(in the rows, 128 means zero)
R: rows in a few groups, each row roughly a mix of its group's directions
R (177 x 12)
[[181 130 117 153 110 143 126 141  94 112 140  85]
 [ 82 130 112 175 133  99 105 127 133 152 131 161]
 [135 112 114 141 114 151 123 137 132 136  50 135]
 [120  86 155 164 140 168 114 133  98 124 101 111]
 [120 135 132 102  78 117 121 166 118 152 174 126]
 [173 133 110 149 114 130 139 130  81 127 145  82]
 [143 174 133 120 143 112 114 130  98 107 180 153]
 [141 138 123 126 122 151 111 147  80  78  99 154]
 [113 133 113 131 143 175 142 138  77 148 158 153]
 [113 142 129  80 147 131 131 182 140 140 137  91]
 [139 141  88 149 133 167 136 116 135 118 182 151]
 [ 77 132 108 171 113 119 155 153 118 106 105 119]
 [ 88 127 146 138 153 110 111 162 128  96 163  96]
 [157 108 131  99 107 125 117 120  59 138 121 120]
 [152 150 126 136  91 160 161 115 113 113  89 159]
 [128 166 102 116 109 137 125 106 177 116 169 108]
 [ 96 152 125 158 153 136 107 149 172 102 128  96]
 [ 87 144 119 152 137 129 112 122 152 147 175  88]
 [120  98 129 109 103 145 114 120 169 162 122  79]
 [166 112  92 121 114 114 140 119 154 133  80 161]
 [181 145 154  92 119 143 138 119 120  90 117 105]
 [146 105 122 121 112  89 139 131 178 158 161 107]
 [181 101 151  81 146 149 144 126 138 120 116 116]
 [147 115 110 119 112 114 149 154  80 136 122 181]
 [121 155  95 144 118 133  88 117 125  99 114  76]
 [112 100 145 128 101 123 112 165  80 153 159 140]
 [ 77 151 145 131 106 149 113  84 104 122 105 138]
 [124 114 172 119  80 129 155 149 104 125 167 132]
 [150 141 179 126 120 130 172 132 174 121 142 122]
 [139 146 134 143 165 117 135 133  77  94 122 168]
 [115 110 108 163 112 143 163 127  97  87 162 120]
 [151 142 118 101 128  76 162 118 133 122 128 175]
 [112 104 131 116 132 157 137 108 125 177 102  80]
 [142 121  71 149 138 139 133 149 146 166  95 111]
 [145 106 149 130 130 128 106 110 131  82  68 123]
 [121 137 130 137 149  71 130 122 130  89 134 175]
 [ 90 131 123 132  90 162 132 142 130 115 131  71]
 [150 136 123 144 140  81 162 106  89 115 137  94]
 [135 136  92 151  89 150 129  91 129 136  92 160]
 [123  89 113 168 126 132 117  99 160 137  81 135]
 [156 130 112 133 125 104 166 131  82 144 168 153]
 [141 153 134 128 194 128 154 113 123 103 151 106]
 [119 148 118  78 117 115 129 127 162 108 116 180]
 [158 128 107 158 101 150 147  96 171 122 108 151]
 [117 127 155 132 137 102  91 128  89 111  88  92]
 [150  77 108 154 111 140 124 118 133 136  80 155]
 [111 106 126 146 152 136 147  87 145 133 157  74]
 [106 117 165  83 111 109 116  87 125 126 101 152]
 [ 94  95 112 142 123 102 102 123 179 153 125 106]
 [154 109 126  95  97 175 146 115 141 138 104  94]
 [139 102  90 141 147 142 151  96 150 164 166 133]
 [ 98 189 103 136 151 147 147 118 105 108 127 142]
 [142 128  83 130 153 144 105 153 108 148  77 131]
 [126 124 151 165 138 163 143 149 182 121 130 158]
 [117 138  86 130  88 134 111 142 168 160  97 118]
 [ 78 113 125 122  87  94 140 164 107 124 121 115]
 [100 153 141 130 133 129  86 145  85  83 123 112]
 [123  97 147 147 181  94 142 145 107 156 111 120]
 [131 142 127 131 149 155 157 142  78 145 145 176]
 [108 140 122 153 138 123 138 127 135 141 199  94]
 [ 89 102 156 129 153  97 106  96 140 121  92 144]
 [142 164 172 117 140 111  94 154 133 113 104  94]
 [152 167 166 151 135 129 139 139 133 122 186 130]
 [195 130 138 153 161 138 110  98 129 126 123 138]
 [143 131 102 143  82 156 150 106 144 124  91 161]
 [ 75 131 151 127 152 130 129 129 183 132 119 155]
 [148 154 164 102 148 129  91 120  99 140 167 110]
 [138 102  79 122 138 141 143 107 156 171 146 154]
 [139 119 147 111 148 151 109 124 135 176 169 167]
 [102  91 107 174 131 144  96 128 125 157 154 112]
 [ 87 108 141  96 134 145 134 124 134 178 121 167]
 [159 136 116 151 117  97 114 122 143  77 131 172]
 [147 113 152 116 155 118 111 119 140 188 135 165]
 [149 137 133 127 150 125 145  74 159  86 157 130]
 [126 106  98 156 154 129 113 109 114 130  85  80]
 [154 137 141 126  93 146 153 144 142  89 101 172]
 [ 93 186 122 131 114 150 148 110 100 100 120 130]
 [113 114 191 127 140 137 152 168 130 148 108 113]
 [147 174 160 140 118 113  90 105 125 131 141 168]
 [118 169 130 130 108 175 158 133 104 106 124 165]
 [161 103 140 114 183 110 113 137 119 134 158  96]
 [175 141 157 131 141 164 151 133 141  80 125 122]
 [157 127 140 171 126 132 125 132  69  98 134 107]
 [164 128 125 117 148 121 170 133  88 108 112 171]
 [136 101  96 126 157 115  98 125 128 134 102  70]
 [118 114 188 133 117 144 135 104 103  85 142 141]
 [113  94 155 159 167 119 110  89 122 112 101 143]
 [126 107 135 191 158 112 132 113 109 107 112 157]
 [105 120 117 112 133 178 140  79 161 112 108 131]
 [125 150 164 143  89 123 134 133 166 163 122 166]
 [127 114 111 121 145  71 102 125 173 124 157 117]
 [181 122 118 103 124 160 134 100 146 121 132 173]
 [153 148 132 109  93 100 121 116 155  94 116  82]
 [ 98 122 165 128 148  87 141  82 114 121 103 116]
 [ 93 114  90 140 153 141 140 144 104 162 162 154]
 [181 126 154 172 135 118 132  89 133 133 137 150]
 [139 103 122 185 156 117 130 129  98 110 118 167]
 [126  97 187 131 130 118 112 101 109 104  93 136]
 [118 123 113 138 119 123 130 119 189 117 128  71]
 [ 92 151 140 139 129 126 109 154 139 113 193 132]
 [179  75 131 137 144 123 106 159 132 133 124 108]
 [162 115  98 165 140 120 144 156 136 152 173 146]
 [187 112 131  88 134 140 116  96 158 119 128 136]
 [ 95 143 178 131 134 142 130 128 105 110 176 104]
 [135 112 115 117 147 151 142 155 113  82 117  74]
 [142 136 159 136 156 122 190 139 162 108 125 119]
 [146 134  66 137 138 140 129 155 140 164  98 112]
 [173 115 126 128 149 148 148  97 112  82 126 160]
 [140 151  98 121 121  71 119 112 109 121 118  84]
 [104  99  98 163 140  88 124 123 158 132 103 157]
 [115 182  91 128 129 164 144 147  92 121 134 136]
 [129 121 193  98  98 112 117 108 137 116 132 156]
 [107 143 186 117 142 128 144  98 123 163 150 152]
 [110 143 132 145 146 166 116 129 154 130 132  62]
 [ 92 153 107 134  76 131 138 159 136 162 110 127]
 [132 184 152 108 153 138  75 133 141 135 129 126]
 [133 133  80 144 108 136 109 101 161 149 140 171]
 [126 111  97 109 119 141 105 100 148 130  67 151]
 [178 130 156 170 130 132 128  86 123 106 123 149]
 [102 110 126 146  95 127  96 101 164 133  83 142]
 [133  96 128 133 102 121  96  99 172 128  83 140]
 [143 157 157 104 115 127 111 161 108 116  95 173]
 [106 157 111 142 131 171 120 125 104  83 165 129]
 [ 91 145 101 154 122 127 139 114  96 124 124 185]
 [136 166 113 129  72 101 133 113 149 166 130 134]
 [116 123 119 148 128 137 151 105 177 118 161  80]
 [115  99 136 185 151 116 140  98 105 150 126 156]
 [112  87 136 116 128 167 106 120 148 172 126  93]
 [101 116 116 101 137 150 142 104 121 168  90  88]
 [148  99 126 130 142  91 130 117 166 172 117  92]
 [139 170 124  95 134  93 172 162 129 144 142 122]
 [117 146 151 114  99 150 134 161 118 133 180  91]
 [ 83 110 110 147 109 157 134 145 134  92 117  85]
 [154 160 141 148 144 141  74  97 131 101 109 122]
 [112 156 138 169  96 122 114 110 115 160  92 156]
 [135 124 145 159 101 144 105  87 168 114 103 100]
 [161 120 134 164 136 121 115 162 115  86 143 169]
 [145 111 104 112 154 143 139 126 130 162 164 181]
 [ 96 162 133 142 138 126  99 112 103 152 179 145]
 [164 104 104 102 133 126 146 144 112 173 138  88]
 [154 115 104 131 131 164 137 103 109  78  94 147]
 [135 151 112 131 128 112 122 163 159 105 166 178]
 [138 119 154  96 125  73 125 143 158 151 154 105]
 [104 118 149 115 119 141  87 129 159 152 163  86]
 [119 148 159 137  90 119 148 151 167  90 125 100]
 [137 132 170 145 139  92 149 141 119 112  71 134]
 [ 83 125 116 176 143  98 101 126 126 151 124 159]
 [123 116 169 120 159 125 121 175  85 120 144 108]
 [ 84 119 113 120 138 161 128 103  73 120 135 151]
 [114 162 130 124 144 144 134 132 104 114 197 111]
 [ 78 121 130 141  97 140 154 164 150 132 130  90]
 [104 124 149 108 111 150 132  99 131 173 123  76]
 [116 153 180 122 160 139 135 108 137  92 116  95]
 [117 123  92 128 102 129  65 118 106 131 130 160]
 [111 120 141 134 111 133  91  83 170 108  92 134]
 [ 91 121 142 147 159 130  71 104 139 130 142 101]
 [118 122 102 120 130 185 135 126  93 167 156 137]
 [116 138 112 105 145 164 105  85 174 145 111 135]
 [114 148 143 162 116  72 113 128 153  97 104 139]
 [133 120 133 119 116 100 138 115 175 188 129 151]
 [120  93  94 126 179 100  99 120 133 105 150 123]
 [154 136 131 153 122 105 118 149 120  93 164 180]
 [126 132 149 155 114 162 109 114 176 113 107  87]
 [119 160 128 149 140 165 137 114 140 104 187 114]
 [167 115 104 139 102 177 138 133 146 132 108 166]
 [ 98 169 122 126 121 125  69 104 150 146 123 140]
 [105 118 148  79 171 138 139 130 107 170 130 121]
 [122  93 160 189 148 109 116 103 117 129 127 134]
 [145 108 117 152 140 125 172 141 123 128 184  98]
 [ 80 114 135 127 119 116 102  99  82 129  92 137]
 [149  77 142 148 146 159 115 138  82 123 109 133]
 [107 119 126 107 145 132 165 110 116 179 118  84]
 [133 152 148  85 120 126 130 193 138 117 109 127]
 [121 117 132 128 168 136 100 102  62 133 120 130]
 [ 92 123 178 135  99 116 143 135 125 135 176 112]
 [170  96 133 146 145 158 168 102 118  97 123 130]
 [ 94 183 115 127 123 141 153 107  99  96 110 132]]
the three rows of each list that fit no group, in list order (the others fit one group, some only roughly)
  Q_70: [ 87 137 178  93 130 134 144 134 151 145 123  94]
  Q_632: [110 114  98 132 107 149  83  95 135 111 127  84]
  Q_823: [120 151 151 105 158 159 123  91 174 127 128 101]
  Q_567: [146 139 168  82  84 126 129 137 146 111  98 124]
  Q_936: [114 145 106 177 138 132 118 156 151 125 172 157]
  Q_547: [101 137 112 188  84 129 154 136 132 135 148 123]
  Q_911: [122  89 106 119  76 132  93 137  98 132 105 140]
  Q_134: [145 114 152  92 143 107 140 155  93  91  98 145]
  Q_95: [120 164 127  77 127  93 105 132 107 121 162 147]
  Q_818: [ 98 112 127 133  90 123  79 123 127 131  88  95]
  Q_112: [148 102 152 105 158 114 126 109 148 155  81 100]
  Q_339: [126 135 132  88 153 112  59 124 115 125 117 137]
  Q_987: [ 97 106 167 159 157 154 115 125 111 124  93 153]

Q_547, Q_911, Q_818
  Q_601: [154  88 109 111 100 124  99 144 165 105 104 108]
  Q_927: [116 161 179 136 127 146  83 133  94 131 137 112]
  Q_396: [117 137  80 143 104 122  80 123 157 110 105 109]
  Q_518: [134 129 103  89 148 162 105 123 169 126  88 116]
  Q_184: [145 129 138 132 128 136 114 113 174 109 150 191]
  Q_411: [176 136 137 102  91 113 116 141 120  81 143 145]
  Q_39: [115 127  90 152 103 122 139 152 152 106 167  88]
  Q_964: [172 124 155 147 167 163 136 134 135 108 165 132]
  Q_976: [115 164 163 150 107 158  94 116  89 148 134 129]
  Q_106: [135 131 134 125 158 103 105 112  73 154 104  94]
  Q_659: [166  91 123 129 148 100 121 114 145 115 138  74]

Q_601, Q_964, Q_659
  Q_831: [107 136 131 108 168 169 110 112  82 104 124 110]
  Q_353: [102 136 110 152  78 154 145 135 108 129 102 166]
  Q_974: [103 156 115  98 123  84 101 116 142 131 166 156]
  Q_490: [168 133 154  80 117 131 169 150 120 102 124 131]
  Q_984: [169  96 138 106 131  77 138 123 145  98 150 119]
  Q_597: [111 127 130 141  90 127 168 160 101 146 174 136]
  Q_97: [145 161 162 109 116 116 103 148 135 110 116 183]
  Q_178: [116  96 135 148 133 165 133  99 122 153 140  72]
  Q_546: [175 156 136 108 125 148 114  95 108 135 138 173]
  Q_120: [ 94 140 107 153 104 132  90  99 108 161 136  96]
  Q_438: [ 95 150 137 156 105  86 121 125 139 174 124 156]
  Q_206: [134  89 136 149 133 150 164 130 104 167 123 170]
  Q_211: [113 146 118  97 161 171  97 125 108  98 116 100]

Q_984, Q_97, Q_178
  Q_876: [109 155 141  78 112 130 119 148 159 114 133 174]
  Q_794: [166 140 107 129 173 138  96 134 151 136 143  86]
  Q_47: [117 156 142 101 137 112 120  86 167 167 155 125]
  Q_312: [121 123 156  74 151 122 175 132 145 125 101 115]
  Q_195: [109 125 167 145 154 132 122  73 134  85 129 127]
  Q_941: [146 122  95 123 134 148 100  80  92 109 105 103]
  Q_365: [163 149  98 101 103 165 151 111  98 104 133 118]
  Q_730: [114  92 101 123 136 129 127 127 114 158 177 171]
  Q_665: [ 95 116 102  77 131 143 132  91  97 125 135 103]
  Q_905: [ 85 134 101 157 137  97 123 103 119 141 165 160]
  Q_299: [130  96 152 142  87 121 173 146 132 144  88 136]
  Q_978: [114 115 116 157 117 108  87 104  97 104  87 108]

Q_47, Q_730, Q_665
  Q_313: [140 100 123  69  97 144 123 127 133 128 104  91]
  Q_839: [155  89 110 122  81 125 113 123 157 140  91 146]
  Q_963: [111 103 102 143 124 107 136 135 175  75 117 114]
  Q_44: [113 128 155 122  95 139 147 155 184 125 163 118]
  Q_832: [164 141 132 137 138 133 189 132 123 120 128  81]
  Q_479: [104 137 124 155 140 153 129  88 108 149 157  80]
  Q_267: [103 130 156 142 185 136 124 151 106 139 137  87]
  Q_185: [129 143 126  87  78 167 134 132 131 163 149 128]
  Q_52: [168 130  82 170 121 128 117 127 160  95 126 135]
  Q_933: [160 128 130  84 123 169 123 112 172 130  98 122]

Q_313, Q_479, Q_933
  Q_643: [179 107 128 127 142  87 107 146 120 150  90 122]
  Q_836: [139 165 105 119 113 108  80 117 107 127 125 174]
  Q_707: [138  96 137 131 175 133 129 124  90 116  77 118]
  Q_43: [128 131 146 138 142 154  86  70 138 140 131  95]
  Q_163: [146 117 105 128 151 139 178 155 108  98 127 169]
  Q_842: [128 119  94 140 144 163 160 129 115 125 181 157]
  Q_548: [142 133 126 134 195 148 113 114 123 109 153  93]
  Q_654: [148 102 178 112 142 153 116 119  93  93 110 132]
  Q_323: [143 110 132 156 129 114 136  92 102 173  93 158]
  Q_15: [154 139 150 168 132 118 128 140 146  81 138 173]

Q_836, Q_43, Q_323
  Q_634: [154 140 132 107 123 170 107 127 141 105 171  87]
  Q_753: [157  95 120 112  90 108 131 121  91 144 101 163]
  Q_510: [ 68 149 158 128 110 126 128 103 147 114 136  94]
  Q_309: [136 130 134 126 146  61 106 119 145 170 115 128]
  Q_627: [139 171 104 109 122 130 144  77 157 147 128 155]
  Q_813: [144 108  95 136 156 123  88 108  76 134 107 122]
  Q_121: [141  93  80 112 148  97 166 149 148 122 130 139]
  Q_378: [122 139 188 116 121 117 168 115 115  91 132 143]
  Q_242: [ 92 124 168 130 101 110 135 134 102  91  95 104]
  Q_487: [118 120 177 106 159 138 151 112  91 152 138 156]
  Q_506: [146  85 169 116 163 137 120 127 149 165 109 145]
  Q_925: [127 165 176 159 131 125 111 125  99 126 107 167]
  Q_366: [121 160 165 110 119  77  98 138 128 103 103 121]
  Q_801: [ 89 164 155 123  95 129 147 116 105  99 133 163]
  Q_456: [162 121 155 102 162 164 150 102 132 136 114 164]

Q_753, Q_627, Q_366
  Q_596: [114 145 106 117 100 154 153 105 105  78 159 132]
  Q_808: [119 122 116  89 111 171 137 118 155 112  92 166]
  Q_667: [124 130 105  89 116  88 139 114  98 160 157 159]
  Q_159: [192 135 141 144 109 123 129  83 140 118 109 116]
  Q_322: [142 128  99 134 183 102 101 134 139 112  86 130]
  Q_799: [120 128 166  73 110 159 150 126 113 159 130 111]
  Q_11: [119 151  91 142  94 146 124 155 153  83 152 116]
  Q_609: [135 135 143  80 114  90  84 130 134 133 103 156]
  Q_240: [160  90 118 112 156 112 101 100 161  97 110 129]
  Q_33: [145 112 152  91 105 122 106 178  99 146 104 127]
  Q_424: [182 121 145 157 100 109 142 155 132  93 118 145]
  Q_552: [179 131 133 122 100 113 133 104  97  88  97 132]
  Q_649: [156 151  65 112 121 111 151 125 107 120 152 143]

Q_596, Q_159, Q_322
  Q_945: [136 151 130 135  50 138 130 125 114 136 129 152]
  Q_351: [ 97 127  79 133  96 133 115 161 118  85 125 116]
  Q_770: [ 99 139 164 121 107 152 114 149 147 139 113  72]
  Q_883: [120  88 171 153 150 152 127 144 134 129  82 141]
  Q_616: [ 85 123 125 123 112 118 126 160 175 148 128 171]
  Q_257: [141 124 149 107 124 122 185 174 154 153 127 132]
  Q_997: [147 108  80 107 119 139 146 153 138 153 129 177]
  Q_826: [139 159 102 121 108  88 111 178 102 129 134 106]
  Q_422: [137 124 162 108 146 118 117 154 126  65 101 143]
  Q_520: [113 150  98 165 139 145 133 145 162 164 169 125]

Q_945, Q_616, Q_826
